In the rows, 128 means zero.
Named turns come first, each shown by rows before and after it. Which turns, in which order, take the first row of each pair that follows to the second? Write the first one first, as in the answered first pair.
turn sel:
[164 120 151 158 105 117 151 108  72 143  70 164 136 147 131  69 174 131
  79 201 115 141  65  96 123  95  88 102 136 128 124 141 153 138 105  70
 117 139 110 127 131 136 108  76 122] => [158 102 143 154 102 119 161  72  81 148  90 164 136 138 144  76 145 128
  56 184 122 122  94 120 135  97 102 107 123 122 111 131 136 144  78  57
 139 135 125 143 100 112  82  77 129]
[121 108 135 137 115 135 148 168 115 139 125 115 112 140 138 109  89 132
 127 185 199 113 153  90 113 124 113 122 104 121 149 148 151 173 217 122
 149 120 111 148 141 103  98 140  64] => [131 113 136 137 113 128 145 174 106 140 108 131 108 134 124 102 124 135
 133 197 172 124 135  80 109 105 104 117 123 128 149 154 152 168 214 127
 150 115  98 147 152 125 115 142  61]
[108 130 129 134 115 175 133 175 100 143 141 123 123 141 153 124 106 134
 144 130 157 138 124  97 165 172 140 149 116  95 146 132 148 125 167 126
 128 130 122  90 142 116 146 117 151] => [121 137 131 138 112 163 127 178  91 143 123 144 114 135 131 116 145 134
 151 145 123 148 105  87 153 151 127 146 133 106 148 144 153 119 164 119
 131 122 109  89 159 141 161 120 146]
turn gosaf:
[123 201 149 139 120 138  69 128  57 130  90 120 154 124 102 125 143  85
 133 146  93 109 133 141 111 110 137 162 152 119 161 192 196 168 170 131
 156  99 132 143 101 150 156 123  97] => [ 95 203 137 133 140 122  85 108 100  91 112 109 157 115  95 158 129  92
 159 139  85  90 152 178 103 105 152 151 141 104 159 177 169 157 151 171
 136  91 139 151  99 151 192 117 110]
[115 122 116 128 126 138 125 108 166 126 146 114 127 133 161 131 103  95
 128 108 161 109 164 145 123 156 124 141 133 132 148 127 132 136 113 116
 150 108 164 128  81 116 122 129 136] => [141 132 134 140 114 149 102 145 127 142 110 130 121 138 160  98 135  94
 122 130 162 135 132 101 118 149 100 147 151 151 159 141 158 142 145  98
 157 116 148 117 105 140 111 137 119]
[102 131 119 117 135 133 111 127 141 123 131 136 144 121 127 117 118 144
 125 115 121 142 136 136 112 133 134 132 127 114 139 127 119 135 106 131
 128 124 128 144 127 111 137 120 122] => [109 125 121 118 125 142 102 132 128 131 127 138 143 124 133 108 122 142
 116 121 127 142 133 127 118 134 126 138 126 121 136 133 125 140 110 113
 136 124 128 140 124 108 120 123 120]
turn pevov:
[140 177 153 129 170 171  95 226 122 108 124 106 156 176 156 123 140 116
 177 153 180 157  75  76 112 168 108 115 115  98 154 137 153 129 184 185
  49 128 109 110 193 167 140 103 145] => [117 173 134 121 185 142 119 191 164  74 139 106 154 155 126 155 156 120
 203 147 150 142  89 108 101 147 118 100 112  89 149 132 117 119 148 221
  36 112 109 124 201 176 182 103 158]
[137 100 150 167 105  97 114 124  90 127 116 149 139 126 118 119 134 114
  73  98 116 101 126 141 135  77 141 111 104 147 104 136 152 101 112  76
 127  95  98 118 107 153 142 140 145] => [140 103 156 167 100 113 109 144  75 136 113 141 145 145 138 111 117 110
  70  99 142 102 123 132 140 101 140 119  91 139 112 133 171 108 133  75
 123 108 102 110 107 145 132 139 144]
[181 169 132 155 126  96  93 156 127 159 128 115 135  84 109 166 112 117
 141 178  86 170 111 112 153 123 110 118 107 150 108 103 154 117 105 122
 142 144 106 123 102 137 153 184 112] => [178 171 136 158 126 110  89 168 121 161 129 108 136  91 121 167  96 114
 140 177 104 171 114 110 154 140 112 122 103 147 109 104 166 121 121 123
 135 144 107 116  97 132 146 181 113]
Pairs:
Each pair is 2 to 3 turns apart.
[176 115  60 129 149 136 110 134  96 132 130 144 140 136 131 126 164 136
  95  94  90 110 159 108 168 129 175 175 139 155 158 134 121 174 199  91
 154 120 107 182 133 143  88  85 124] => [148 132  57 121 174 128 124 150 141  87 150 122 157 143 123 164 145 142
 135  99  97  98 171 130 154 147 190 157 126 135 171 115 110 163 205 151
 111 121 109 177 141 151 135  71 136] | pevov, gosaf, gosaf
[195 189 146 149 116 173  82 119  98 145 127 120 125 134 120 149  82 120
  62 140 207 141 149 146 126 170  82 134  90 145  85 126 127 146 155  65
 159  83 172 167 101 103 121 106  72] => [201 207 154 156 119 177  71 164  91 135 104 127 124 142 101 146 117 123
  80 164 196 161 114 112 108 163  62 130 104 152 101 134 146 137 186  92
 137  84 151 154 136 138 154 107  64] | sel, sel
[114 142 133 130 158 146 127 152 142 111 139 102 141 147 148 134  79 129
 145 113 169 132 141 125 112 166 133 112 114 112 136 126 148 125 150 176
  91 136 145 104 114 111 127 132 141] => [120 147 129 131 158 125 122 158 146  95 114 127 133 137 101 128 141 131
 167 138 116 149 113 115  98 129 116  97 136 127 134 133 144 120 138 193
  90 127 118 100 148 148 170 134 139] | sel, pevov
[150 111 118 140 138 120 142  99 107 137 127 129 120 102 124 132 124 130
 103 133 108 133 104 126 141 133 127 136 135 140 115 125 105 120 109 104
 141 112 132 127 111 135 112 136 141] => [141 118 115 137 150 115 146 105 119 117 129 127 120 103 109 141 136 132
 118 138  95 130 105 132 128 126 129 128 141 140 117 123 102 113 106 132
 120 103 127 120 119 146 138 136 143] | gosaf, gosaf
[118 132 131 126 147 118 130 115 140 107 123 121 111 135 114 135 136 128
 165 127 108 129 128 121 108 134 121 128 176 123 153 125 124 150 149 142
 102 146 138 116 171 137 157 124 131] => [141 122 128 127 133 118 123 106 118 131 112 137 104 127 113 115 156 124
 142 127  95 137 123 111 120 124 113 134 182 139 145 136 128 158 141 102
 126 144 134 125 170 138 134 132 123] | sel, pevov
[131  67 104 185 103 177 140  29  99  89 153  72 157 102 197 143 103  79
 139  61  96 127 219 129 154 130 101  64 128  79  98  45  99 116  78 105
 132  88 107 107  79  76 100 126 123] => [138  66  99 190 101 150 138  21 103  70 134  99 145  85 154 140 167  86
 161  77  39 140 201 124 136  92  97  48 153  94  91  55  87 105  60 121
 129  76  83 114 116 120 146 125 123] | sel, pevov, pevov
